[ -3  -3 -36 -29   6  11 -15]  (128)
[  6  -5 -30  44   4  -3 -34]  (147)
[  0  -5  -6  15 -10   3  -4]  (140)
[  5   2 -53   8  -1  15  16]  (47)
[ -3  -3 -36 -29   6  11  19]  (37)
[  7  -9 -23  29   3   9  -3]  (25)
has: [ 11   6 -29] : no
has: [-36 -30] : no

[ 46  49  21 -52]  (136)
[ 34  33 -61 -16]  (79)
[-54 -45 -12  57]  (100)
[-29 -38 -50  52]  (46)
[ 38  28 -39 -48]  (113)
has: [ 57 -12 -45 -54] : no
has: [38 28] : yes
has: [ 57 -12] : no
has: [-38 -50] : yes
has: [-62 -16] : no
has: [-29 -38 -50  52] : yes

[ -9 -10 -10  -7 -61  56 -60  -4 -28  15 -20  23]  (126)
[ -9 -10 -10  -7 -61  56 -60  -4  42 -21  23 -25]  (42)
[  5 -10   1  -6  -2  12   7 -17  10 -17  -8   5]  (24)
[-19  12  -5  16  38 -43  46  28 -47  -3 -22  20]  (29)
[-10 -21   8  15   8  21   3 -44  16  20  -1   1]  (17)
has: [-61  -7 -10] : no
has: [-6 -2 12] : yes
has: [-47  28] : no
has: [-4 42] : yes
has: [ -8 -61  56 -60  -4] : no

[ 51 -29 -46 -24 -27 -20  43  42  40  32 -55 -23 -36  34 -46  49  50  48
  50  50 -25 -35 -33  50 -57 -10 -32 -46 -30  46 -47 -23  51  51 -50 -16
  50 -42 -33  -7 -51 -34  38 -33 -44  52 -22 -13  37 -34  20 -34 -47 -34
  49]  (61)
[-4 -4 -3  1  0  0 -5 -2 -1 -8 -1  0 -1 -7 -2 -5 -5 -3 -5 -5 -5 -2 -5 -4
 -1  1 -2 -2  1 -5 -2 -2 -2 -4 -1  1 -4 -3 -7 -3 -1 -4 -4 -3 -4 -3 -3  0
 -6 -1 -6 -6 -4 -3 -4]  (155)
[ -1 -24  17 -22 -22 -24   6 -13 -14  13 -13 -23 -21  12  16   0   1  -3
   0  -1 -24 -22  21  -1 -11 -23 -22  17 -22   4 -17 -24  -6  -2  14 -23
  -1  18  21 -26 -16 -23  12 -23  18  -3 -25 -24  11 -22  19  20 -19 -23
  -1]  (118)
[ 11 -27   7 -25 -25 -26  16  -1  -2  21 -20 -26 -25  20   6  12  13  12
  13  11 -24 -25  13  12 -19 -25 -25   5 -25  15 -22 -26   5  10   2 -25
  11   8  13 -24 -22 -25  20 -25   8   9 -25 -26  20 -25  23  12 -26 -25
  13]  (51)
[ 24 -16 -25 -13 -15 -12  20  20  19  14 -30 -13 -20  16 -25  23  23  22
  23  24 -15 -19 -18  23 -30  -6 -18 -24 -17  22 -25 -13  24  24 -27  -9
  23 -23 -19  -5 -27 -20  18 -18 -24  24 -13  -8  17 -18   9 -19 -24 -19
  23]  (81)
[ 12 -11 -22  -8 -10  -7   7   9   9   2 -21  -9 -14   4 -22  11  11  10
  11  11 -11 -13 -19  11 -22  -4 -13 -21 -11   8 -20 -10  12  12 -22  -6
  11 -21 -19  -3 -20 -13   4 -13 -22  13  -8  -5   4 -13  -2 -19 -18 -13
  10]  (125)
[ -2  18 -17  21  21  21  -9  11  14 -17  11  21  19 -16 -16  -3  -4   1
  -4  -3  20  19 -23  -2  10  22  20 -17  20  -6  16  20   5  -1 -13  22
  -2 -19 -23  21  14  19 -13  19 -18   1  20  21 -13  19 -21 -23  14  19
  -2]  (154)
[-13 -23  12 -21 -22 -23  -8 -23 -24   0 -12 -22 -20  -1  12 -12 -11 -15
 -12 -12 -23 -21  14 -13 -10 -24 -21  12 -20 -10 -17 -24 -18 -14  10 -23
 -13  13  14 -26 -14 -21  -3 -22  12 -14 -23 -24  -3 -21   5  14 -17 -21
 -13]  (68)
[ -1 -24  17 -22 -12 -24   6 -13 -14  13 -13 -23 -21  12  16   0   1  -3
   0  -1 -24 -22  21  -1 -11 -23 -22  17 -22   4 -17 -24  -6  -2  14 -23
  -1  18  21 -26 -16 -23  12 -23  18 -10 -25 -24  11 -22  19  20 -19 -23
  -1]  (11)
has: [-33  51] : no
has: [ -1 -24] : yes
has: [-12   0 -24 -23] : no

[  1  11   8 -13 -10   4 -14  -6  21] = (52)
[ 2 -3  1 15 -9 24 20 -7  8] = (82)
[ 11  -4   0  16   7 -11   4  -2   0] = (89)
[  0  -9 -12  15  -4 -60 -42  -7   4] = (75)
[ -1  -1   8  -6 -15 -10  10   3   5] = (96)
[  2 -11   2   0 -26  16  -2  -4  13] = (124)
has: [ 1 15 -9 24] : yes
has: [4 5] : no
has: [-14   4 -10 -13] : no
has: [-11   3] : no

